Each row has a name. Each question is about the rows just above it.

Lapu: [ 30  -3 -24  31]
gokap: [ 44  11  10 -34]
Zitu: [-48 -59  16  22]
dedu: [ 67  24  28 -77]
fazas: [ 59 105 -34 -28]
Zeze: [  0 -29  15  -5]
pone: [-25  11 -44  45]
Count the entries of [ 67  24  28 -77]:  4
Count the entries of [67]:  1
Count the entries of [-25  11 -44]:  3
How many entries does [  0 -29  15] have?  3

mapaf: [-17  -2   1  -2  27 -25   4   1  19 -33   7 -43 -42  18   4  -9  18  25
 -33  -9]
raked: [-17 -18  77  58  -6  80 -66 -24  11  49 -27 -43 -15  30   1 -51  29  11
 -31  62]
togen: [ 73 -25 -98   4 -14 -11  45  70  18  16 -52  73 -45   2   8  13  10  -9
 -32  10]
funi: [-11 -10 -36   7  -8   6  -3 -47  11  15  16  -3 -18   7  26  -8  11   9
 -14  -4]
Rodo: [  5   8 -10 -22 -12 -13   1  -3  -6   0  16   8  -4 -17   5  -1  -9  -5
  -6   0]
Count the entries of [  5   8 -10 -22 -12 -13   1  -3  -6   0  16   8  -4 -17   5  -1  -9  -5
  -6   0]:  20
Number of entries in [-17 -18  77  58  -6  80 -66 -24  11  49]:  10

Lipen: [ 47 -76 -41 -10  -2  -4 -32  67   8 -19  39  31  52  50  11   3  10  29
 -28   4 -52  96 -37 -17  -9 -52   2 -66  -5  33 -35  17 -40  30 -14 -24
  29 -32  -3 -48 -19  60 -17 -76 -23 -39  41  -2 -14   7 -32]
sib: [ 47 -76 -41 -10  -2  -4 -32  67   8 -19  39  31  52  50  11   3  10  29
 -28   4 -52  96 -37 -17  -9 -52   2 -66  -5  33 -35  17 -40  30 -14 -24
  29 -32  -3 -48 -19  60 -17 -76 -23 -39  41  -2 -14  -9 -18]
Lozu: [ 47 -76 -41 -10  -2  -4 -32  67 -46 -19  39  31  52  50  11   3  10  29
 -28   4 -52  96 -37 -17  -9 -52   2  15  -5  33 -35  17 -40  30 -14 -24
  44   8  -3 -48 -19  60 -17 -76 -24 -39  41  -2 -14   7 -32]
Number of entries in [ 47 -76 -41 -10  -2  -4]:  6
How many entries does [ 47 -76 -41 -10  -2  -4 -32  67   8 -19  39  31  52  50  11   3  10  29
 -28   4 -52  96 -37 -17  -9 -52   2 -66  -5  33 -35  17 -40  30 -14 -24
  29 -32  -3 -48 -19  60 -17 -76 -23 -39  41  -2] have?  48
Number of entries in [ 47 -76 -41 -10  -2  -4 -32  67 -46 -19  39  31]:  12
How many entries does [ 47 -76 -41 -10  -2  -4 -32  67 -46 -19  39  31  52  50  11   3  10  29
 -28   4] have?  20
Number of entries in [ 47 -76 -41 -10  -2  -4 -32  67 -46 -19  39  31  52  50  11   3  10  29
 -28   4 -52  96]:  22
Count the entries of [ 47 -76 -41 -10  -2  -4 -32  67   8 -19  39  31  52  50  11   3  10  29
 -28   4 -52  96 -37 -17  -9 -52   2 -66  -5  33 -35  17 -40]:  33

vam: [ 59  95  84  63  22 -31]
Fome: [ 30 -24  25 -36 -13 -11]
vek: [-24   3  51 -37 -11 -78]
Botib: [ 54  53  55  -8  -9 -63]
nefak: [ 64  90  82   5  -6 -27]
tavok: [ 54  53  55 -39   1 -37]
Number of entries in [ 30 -24  25]:  3
Count the entries of [54 53 55]:  3
Count the entries of [ 54  53  55 -39   1]:  5

zizar: [  8  -9 -30  -7  36   3   8 -35]
Lam: [-17  17  15  21 -18   3 -18 -19]
rufo: [  8  -9 -30  -7  36   3  20  13]
Nopa: [ -8  44   2  17   9   6 -94  -1]
neveg: [ -6 -35  11  20  29 -43  86 -11]
Dero: [ 19  13  -1   2 -10 -15  42  19]
kol: [-10  -1 -39   5 -13  -1  12  -8]
How many entries does [ -6 -35  11  20] have?  4
Number of entries in [19 13 -1  2]:  4
How many entries does [  8  -9 -30  -7  36   3  20  13] have?  8
How many entries does [  8  -9 -30  -7  36   3  20] have?  7
Count the entries of [-17  17  15  21 -18   3 -18]:  7
How many entries does [  8  -9 -30  -7  36   3   8] have?  7

